Some points:
[ 24  43  32  12  39  54  -1  30  -8  45  12  29  49  27  32  -3  28  36  45  49  52  23  41 -22  49   6   0  31 -35
  12  11  25]
[ 14  12  -1  31   4  12  22  24  48  30  80  -8  17  21  -8  34  58  41  55  50  -8  21   7 -11  54  18   1   7  50
  30  19  -2]
[ 45 -24  57  53   2   3  16   6  33   8  32 -14  12 -10  15  16  38  65  26  19  20  29  11  42  -3  20  24  24  37
  20  13   7]
[ 50  42  22  -7  46  37  15  50   4  22 -11  -2  34  42   4 -14  61  -7  36  38  61  -4  36  15  34   2  -6 -14  31
   6  -3 -28]
[  1  11  30  19  19  33  21  20  46  20  48  51  26  32  -3  67  30 -22  30  19  39   9  29  24  24   6  61   7  52
  41  -2  26]
[ 39  14  -8   1 -12  16  51 -15  17  36 -10  57  26  38 -83  37  11  42  -7  14  37  42  12 -11  21  -8  45  44  15
  50  45  60]
[ 53  14 -13  -5   4  23  40  17  34  23 -16  50  27  27  54   3  24  59   3  20  44  39  29  -6 -16  35  33   4  20
  40  31  41]
[ 10   1  20  -2   6   7  29  19  53  57  26  36  -9  24  43  16  34  53  18 -11  13  35   0  33   4  29  44  63  19
  37  51  34]
[ 51  52  -7  -8  58   5  -3  30  14  37  20  45  60  54   8  62  50  23  54  27  45  48 -15  44 -24   4  -3  57  -1
   1  54  49]
[ 12  12  42  34  -4  48  58   5  43  -9  36 -17  28  17  44  22  23   5  22  31  -4  16  15   4  27  11  30   7  35
  -5  12 -10]
[ 48  39  15   6  49 -20   8  29   6 -11  31  14  37   0  27  55   1  52  32  44  -6  30 -16  22  47  21  11   6  15
 -35 -19   8]
[-13  53  20  18  -6  21  34  -6  17  11  44  52   8  -2  10  22  -8  68   6   4  45  30   2  31  28  22 -10  41   9
  24   3   3]
[ 39  42  37  36  27  29  10  42  36  -4   7  -7  52  32   1   6   3  50  61  35  64   8  61 -10  39  -2  16   2  49
  39   3  11]
[ 53  43 -21  67  35  30 -35  49  12  53 -11  25  51  64   6  46  39  -1  39 -13  36  56  -7  47  38  27   6  59   8
  -5  44   1]
[  5  54  16  17  54  50  24  24  22 -12  41  15  15  -9  21  21  36  35  24  14   3   8 -28  31  38  35  94  30  50
  11  25 -14]
[ 23  28  20  14  47  25  33  -5 -13  36  16  25  17  33  44  60  13  35  34  40  30  61   6  47  30  36  19 -51  13
  18  34  22]
[20  9 12 64 40 26 36 23 -8 15 55 15 15 26 12 13 65 34 12 23 16 22  6 46 10 -1 -4 30 31  6 40 33]
[ 32  47  11  34  25  49  21  52  28  36  40  42  46 -17  -1  16  38   0  56  35   3 -24  12  57  15  25  11  28   3
  -6  12   3]
[  5  -1  47  46 -14  34  51  10  26 -12  36  46   2  18  48  24  28  14  47   1  -7  35 -15  22  20  34   1  24  49
  52  -7  48]
[ 59  21 -20  20  -1   7  50  74   0  46   9  40  -3  45  48  23   0  57   9  63  49  39  -4  -3  -2  20  72  18   3
  45  38  46]
[ 47  10   5  50  47  60   8  61 -13  46  14  38 -67  39  19  59  29  -6  55  27  -1   7  34  48  16  25  -1  60  18
  12   9 -14]
[ 46  37  53  74  37  12   3  14  21  26  33  28  49  33   7   8   0  11  48  50  18   4  19  11  45  -8  35  11  16
   3 -15   4]
[ -4  62  58  49  49  28   9  34  16   4 -46   8  38  37  14  14  48  75  41  12   0   9  49  46  51  26  32  11  26
  27   2  -2]
[ 18  44  61  -3  20  28  15  55   4  49  15  26  26  37  12  -1  -6  47  55  54  26  44   5  12  43   6   8 -12  56
  -3  49  52]
[ 20  -1  48  19  15  21  45   7  39  36  55  28   5 -10  50  45  -7  57  11   5  27 -11   6  16   7  35  46  59  26
  31  38  21]
[  4   2  44   9  -8 -13  32 -10   3  54  -4  54   2  65  32  49   3   3   6  -4  47  26  24 -11  10  28  16  26  32
 -70  34  17]
[ 32  24 -14  44  66 -13  14   9  41  30 -11  27  28  -5  33  41  -9   1  23  50 -10  20  60  41  12  37  12  31  40
  -7   6  15]
[-14 -13  44  78  20   7 -13  17  28  11  26   6  19   6  10  27  77   9  16  47  49   9   4  12  33  56  28   5  42
  30  10  20]
[-31 -15   1  -4  10  13  41  24  52  56   4  42   5   1  39  50  -7  25   6  -2  64  32  -8  19  18  28  51  49   3
  41  43  37]
[  8  55  34  38   2 -13  24   4  46  32  26  26 -10  -9  20 -22  11  17  48   5  19  38  58  15  -2  22  55  32  32
  18  38  21]
[78 -5  0 49 42  4 38 13 35 20 47 48  3 21 57 -1 52 33  1  2 25 56 24 42  7 17 46 18 56 38 22 34]
[ 27  31   1  18  23  31  -4   8   1   2  20  26  20   4  52  47  27 -26  11   1  31   8  64   0   2  31  18 -45  52
  55  72  44]
[ 67  29 -17  25  -8  -4  47  45  39  46  11  28  17  52  57  42 -12  27  -9   8  51  39  43   1  24  -9  47   2  10
  46  40  49]
[ 19  -8  40  39  29  32  24  11  49 -17  42   8   0   2  39  54  -4  19   0   2  20  15  53  30  -3  21  32  22  36
   0   4  28]
[ 13  18  48   9 -19  25  18  21  58 -28  10  58  32  47  52  42  10  33  19  51  45  13  29   6  17 -14  10  34   7
  46  42  -9]
[ 50  45   1  -7  34  49   1  45   4   8  -9  22  36  45   0  -3  62 -13  33  57  23   7  54  18  47  11   2  30  27
   8  20  -3]
[-10   6   7  32 -25  63   8  -5  45  25  40   8  12  19  44  21  60  35  -5  -2   3  16  10  50  14  38  34   4  31
  20  -6   8]
[  2  25  10   4   7  12  45  28  26   3  21  28  -8  22  27  39 -10  51  24 -12 -43  42   4  -1  13  52   0  12   6
  46  25  26]
[ 12  -3  -1  41  48  41  46   0  16  31  35   5  27 -11  43  38  41 -10  21   0   9  17  23  14  -8  40  18  33  32
  21  31   0]
[-5 14 21 46 -5  4 46  8 40 34 29 13 30 17 49 31 41 62 28 19 -1 26 32 30 -1 44 47 59 47  5  8 35]
[ 21  20  62   1  13  24   2  44  11  24  18   6  50  32   2   7 -23  12  38  58  31  59  63  -3  28  28  43  11  57
  59 -16  39]
[  3  39   4  57  29  37  38  25  -9  33  48  21  29  31  36   7  -3  56  38  11  17 -49  50  53  32  38  -5  27  25
  28  35  48]
[ 15   5  10  56  45  30  56   5  15   4  51   1  10  26   1 -22 -14 -33  13  29  13  32  26  19  33  17  24  50  44
  25  -1   8]
[-27  61   0  38  41  30 -10  70  30  27  37  -2   5   3  25  49  30  17   7  -8  17  39   6  47  16  -4  18  49  50
  13 -12  23]
[ 47  53  59 -14  51  51   9  40   8 -29   2 -15  22  42   8  -2  71 -12  42  37  53  -7  46  -7  42   6  -8  12 -16
 -12 -14 119]
[  7   0  41  37   8  45  43 -11  39 -11  47   2  13   3  -6  30  10  39  10  25  43  10  49  53  54  50  25   8  44
  42  10  -4]
[ -9  24  45  50 110  24  49  11  48  14  41  38  10  28  28  31  52  43 -14  -1  -5  34  43  22  20  33  45  35  11
  42  59  22]
[  9  -9  21  16  13  33   6  31  28  -9  58  28  28  15  22 -22  11  27  -5  18  -1  23  61 -12  57  47  47  17  66
  -7  15  23]
[ 44  22  60   2  50  64 -23  38  15  18  18  24  44  39   5  -9 -11  66  19  32  60  -7 -14  -5  35  -7  47 -10  -3
  15  46  47]
[ 20  33  45   7  50  54  -6  21   9   6  50  24  54  75  -2   6 -22  31  47  41   8  -5  26  -3  20  -6  31  -4  43
  29  -6 -14]
[ 16   9  20  39  20  29  19   6  59  -8  37  40  22   1  43  36  -6   0  15  14 -19  51  15   8  -9  13  27  31  39
  57  24  26]
[ 22  30  17  27  25  44  57   6  30  59   1  24   3  30  43  51  13  55  -8  26  27  31   3  43  15 -11   4  22  59
  39  33  57]
[ 37  50  13  -7  56  -7   8  38   3  41   7  39  17  51  38  29  49  33   6  53  47  64  68  85  18  17 -10  52  25
  40  59  22]
[  1  26  29  47  -2  45   2  40  26  37  37  37  14 -13  49 -10  43  17  18  39  -9  50  40  38  -5 -19  23  14  27
  11  31  31]
[ 11   7  24  -8  22  11  44  24  60  53  51  36   1  13  61  55  35  -3  13  10  47  46  27  49  23 -14  10  37  19
  15  37  35]
[-11  12  29  10  13  -5  22  17   2  27   1  39  38  32  26  27  19  44   2  31  38 -14 -17  26  39 -12   8  53  37
  36  10  32]
[ -6 -10  17  11  -1  18  26   6  29  22  23 -27  18  23  22  42   9  27  35   6  15  11  25  21 -33  48  44  44  -6
  40  54  28]
[ 34  29  21  -8  46   7  10  23  16  44   7  34  33  22  22  42  23  45  17  18  34  34 -11   6  24  44 -33  49  29
  51  51  30]
[ 43  51  70  13  -3  45  50  16  32  59  29   8  36  -5  21  52  32  23  -2  -5   5  28 -15  23  34  53   7  35  34
  30   6  17]
[ 31  18  47  21   4  36   5  -5  18  -5  56 -20  26  37  23  26 -15  12   8  12   2   4  10  30  72  15  49  55  41
  43  25   6]
[ 16  27  20  57  41  50  29  31  22  -6  31 -11  48  12  16  26  22  -6  -3  17   1  18 -24  48  41  54  -6  38  10
  13  22  20]
[  8  13  -6  16  29 -20  41  32 -19  53  47  32  13 -17  28  47  49  -9   9  17  -5   5  24   8  25  13  22  60  43
  40   7  31]
[  6  12  53   8  13  49  27  38  45   7  36 -16  12  42   2  -7 -19  32  -1  31  34  28  61   4  22  37  47  -2   4
  21  33  -4]
[ 30  13  27  44  44  48  15  17   3  29  39 -10  12 -17  25  47  42  24  29   7   9  67   7  24  48  26  -3  36  37
  15  14 -22]
[ 37  19  33  30  34  42   1 -13  42  15  18  -8  14  40   5   9  37   8  51  16   3   0  23   7  30  -4  -2  35  37
  23  -3  12]
[ 51  41  -1  13  45   6  56  59   7  39   4  53  50  47  29  54  53   9  73  -9  56  50  59  49  15  44   2  58  42
 -13  51  37]
[36 22 34 37  8 24 30  9 63 55 44 41 -4 11 29 14 -6 23  7  8 29 33 -9 36  6 75 26 33 47 41 28 44]
[ 14  15  55  12  17   2  35  19  32  20  12  49  48  33  46   9  32 -27  18  21   9  51 -16  30  12  23  42  15  10
  52  42  13]
Along one direction, these points spread out more than along any other. Take the direction at right angles to it along which they spread out most. Go by this last direction. How far along it is each point below, from 0 to 99? The average is 50, and the first point in the table lies past the average. One standard deviation of the points above along it is 16.
[30 46  5 45 29 64 39 41 -2 64  6 30 58 26  3 -5 51 -8 49 25 26 53 54 24 58  9 -1 19  5 12 33 10] 60
[40  9 20 46 15 23 25 -3 63 26 39 38 -6  5 30 26 57 28 27 60 -1 16 71 23 41 36 58 18 24  7  6 27] 38
[ 23 -15  45   3   4 -14  49  45  55  10 -10  13  31  31   5  -6  -4  26   6  51   5  13  -8  14  31   9  31 -12   1
  50  28  35] 49
[12 18 23 13 27 31 46  3 61  9 11 21 19 29 36 19 -1 36 36 35 53 27  7  7 48 47 45 40 22 51 23 39] 50
[ -3  -8 -16  -3  23  -3  40  -5  30  36  32  46   0 -29  33  18  11  37  21 -17  49  50  21  15   8   1  53 -40 -11
  39  43  45] 62
[15 -3 55 37 25 53 -2 16 19 14 33  0 23 28 23 58 31 23 20 56 -5 32 52 26 28 85 50 30 29  1 13 27] 33
[  3   0  10 -15   2 -13  23  10  13   7  30  37  21  42  35 -14  14  57 -10  28  22  22  49  -1  -1  46  37  50  27
  47  41  27] 57
[ 40  -4  10  16  22  15  18  35  51  54  41  24  33  36  25   6  36   9   2  -6   9  27  66  46  36  38   8  13 -57
  28 -25  12] 52
[ 44  40  61  21  18  16  14  38  44  55  15  34  46  14  23   0  10  34   6  48  -1 -36  52   6  31   6  12  16  17
  30  50  29] 50
[ 46  38  46  15  15  -2  34  62 -21  -1   6  48  27  21  21  60  26  27  32 -16  41  37  21  19  47  -5  36  43   4
  49  57  39] 72
[ 33  -1   2   8   6   4  45  42  -8  48  -9  37  24  43  61  32  18  35  11  37  47  48  -1 -18  -9  26  37  51 -11
  59  30  40] 81
[ 16  39  35  50  19  64  38  20  22 -10  37   7  20  -5  -4  56  40  36   4  18  25  20  44  22 -15  50   6  41  40
  20   0  13] 35
[ 45  28  40 -28  22  20   6  38 -17  12   6   9  41  39  -4 -10  29 -12  46  43  34  -6  31 108  39  28  38  12  30
  21   1  25] 51
[ 18 109   9  47 -11 -28  28 -12  40  20  31  19  -6   7  35  29  41 -29 -11  18  26  25  -1  26   4  52  53  10  31
  32  35  10] 50
